The same turns and mirrors carry the whole set onto itself and the rows of a family onto each other. Which other rows belong to the same family as each row named below? List them in the order they appear above.
These 16 rows form 4 families of 4 rows each.
loba: [ 26  11 -37  13  -5  17  -8  -2   5  -2 -17]
piva: [ 14  -9 -35  11   7  33   5  -2 -10  -4  -6]
lavob: [ -2 -21  38  -5  13 -28  -6   5   3 -18 -12]
kalof: [ 14  23   2  17  28   9  -1 -17  27  10 -28]
tobus: [-12 -13  29 -23   3 -33  -5   1 -10  -4  -5]
Zezug: [-28   2  22 -28  -4  -1  -3  27  -4   1  12]
raro: [ 15  21   8  31  12   8  19 -21  24  -4 -14]
levem: [ 19  24  -8  30   6   7  16 -11  13  17 -21]
vav: [-35  -8   2  -6   1   2   6  27 -18 -11  16]
mak: [ -8 -14  32  -9   8 -24 -32   4  10  -2  -3]
peka: [ 24  13 -37   9   7  19  -9  -4  -5 -15   6]
zozev: [-19   0  25  -9  19 -37 -18   1  11 -14 -13]
zub: [-22   0  17 -16   6   1  12  32 -28 -12  -1]
fani: [ 13  23   0  29   7  13 -11 -21  28  12  -9]
zuk: [ 19  12 -31   9   3  18  14  -7 -19 -17 -17]
supoz: [-18   4  13 -13  13   5  -9  41 -13  -6  20]

The rest of the family of lavob: raro, peka, supoz
The rest of the family of loba: tobus, Zezug, levem
The rest of the family of piva: kalof, vav, zozev

The same turns and mirrors carry the whole set onto itself and the rows of a family onto each other. Which other rows belong to the same family as each row named below? List them in the order they appear above.
These 32 rows form 4 families of 8 rows each.
Gup: [-10   5  12 -17  -4 -34 -35  20   1  -8   1  -3 -22 -11 -48  -2 -31  12
  22 -11  24   5 -16  32   0]
mit: [ -7 -13  18  24  -1  38   5  -2  -6  -1 -12  11 -42 -18   2 -33 -17   1
  -2  16  -9  -7   6 -27 -17]
das: [-12 -31 -14  10   6  16 -38  12 -22  11  10 -10   1 -20   7  -8  22  25
  44  18   8  13   0  13  13]
foron: [-12 -27 -10   5   3   7 -36   7 -22   1  24 -13  -1 -24   5 -12  25  15
  41  11  18   6   3  16   9]
Suvuv: [ 23 -15 -15   0  23  20  -9  17   7  -7 -29  -7 -16  15  25 -32   0  37
 -11  -1  15  22   6   9  -3]
nek: [ 18 -26 -15  -8  26  14 -16  13  10   3 -16 -15 -23  13  28 -39   1  25
  -8   5  12  34  -1  16   0]
Zezu: [ 18  -8  38  15  38 -26   7  48  14  27 -27 -17 -24  -3 -23  -8 -15   5
   2  15  -3 -22  19 -10  17]
soti: [-12   1 -14  15  46 -29 -35   6   8 -19  13 -36 -13 -40 -28 -25 -10  23
  18   7   5  22   1   6 -20]
Bulol: [  5  -9  45  14  44 -29   1  35  13  18 -16 -11 -20 -15 -25  -3  -9  -8
  -3  10   2 -31  13  -6  19]
Gir: [ -9 -25 -23  14  13   8 -38   8 -28   2  16  -9   0 -20   5  -6  31  26
  35   9   8   7   2  12   9]
robif: [  8  -6  43  15  46 -28   8  41  12  14 -21  -8 -22  -2 -25  -6 -10   3
  -5  23   3 -24  24  -2  13]
Tavu: [  3 -17  18  27  -3  31   7  -2 -14  -2 -10  14 -39  -7   7 -21 -22   0
   6  11  -8 -12  17 -29 -20]
Rik: [-11 -22 -17  11  -2  18 -43  15 -18   9   7 -12   2 -31   7 -15  21  25
  35  18  16   3   9   7  15]
tok: [-10   4   7 -10  48   1 -12  38  -5   3  13 -11 -32   9 -48  24 -12  25
  22   0 -33  -1 -21  -8   8]
puluv: [ -2   8  15 -15   2 -33 -38  32  -9 -13   0  -3 -30 -11 -45  10 -30  10
  17   2  20  -3 -10  33  -3]
tor: [ -1  16  31 -11   9  20  29  42  -9  47 -14  -5  -1 -16 -12 -19 -10  15
  15 -14   8  12   8 -16  -9]
Letor: [-20  -4 -10  24  49 -22 -28   6   9 -22  22 -32 -11 -33 -23 -29  -9  17
  13  12   4  31  -9   6 -15]
Vonaz: [  8  20  28  -2   9  27  29  42  -1  46  -7   0 -11  -8  -8 -30 -16  12
  14 -11   6  16  -3 -12 -12]
geso: [-21   4 -17  26  46 -13 -32   9   2 -18  19 -29 -21 -34 -24 -43 -12  25
  18   5  -2  32  -5  10 -14]
Bepel: [  6  21  27 -15  18  11  26  33  -8  49  -9   3  -4 -12  -8 -21 -19   4
  14 -22  -1  12   9 -13 -12]
Pib: [ -9  20  20  -7  45   3  -5  45  -9   0   6  -6 -24   7 -43  19  -8  32
  19   3 -41 -11  -9  -1   4]
Ras: [  4  13  26   6  12  22  29  35  -7  53  -6   2  -9 -17  -5 -20  -8  11
  15 -20  11   6   1 -21  -5]
tozu: [ -5 -20  22  26  -8  38   0  -5   1   0 -12   9 -46  -6  11 -29  -7   1
  10  12  -8  -2   6 -25  -9]
pil: [-15  11  14  -8  44   1 -10  32 -15   0  13  -2 -36   8 -41  25 -19  26
  18   5 -40  -6 -11  -4  12]
kig: [ 19 -29 -19  -7  15  14 -22  15  -5   0 -21  -9 -28  16  27 -40  -8  27
  -4  -5  17  20   2  14  -2]
nef: [-13  18  10   3  40  -4 -12  37  -4   2   2   3 -37  13 -46  22 -13  21
  17   2 -43 -13 -10  -6   7]
lapom: [ -8  13   9  -8   3 -28 -38  30 -10  -3   0  -6 -28 -16 -47   4 -36  14
  22 -15  19  -1 -18  30  -4]
Pebu: [ -6 -12  10  20   0  31   0  -9   4   3 -13  10 -44 -11  10 -35 -12  -3
   3   6  -2  -2  13 -35 -20]
dakog: [ 18 -17 -14  -6  19  17 -14  13   4  -4 -32  -3 -24  20  23 -46  -3  27
  -4   7  16  24  -3  17   1]
nofu: [-18   3  -5   9  47 -23 -28   1   4 -27  21 -30 -20 -36 -24 -24 -11  24
  14   1  -6  32  -2  12 -22]
susif: [ -6  -2   7  -2  -3 -34 -40  22  -2  -9  -6  -2 -36  -7 -52   0 -22   8
  29  -6  24  10 -14  31   2]
luni: [ 11   1  49  22  30 -23   5  44  14  21 -26 -12 -24 -17 -24  -9 -11   1
  -2  23  -5 -21  20  -7  14]

The rest of the family of dakog: Gup, mit, das, robif, tor, Letor, pil
The rest of the family of tozu: foron, nek, puluv, Vonaz, Pib, nofu, luni
The rest of the family of geso: Suvuv, Bulol, Tavu, Rik, tok, Bepel, susif

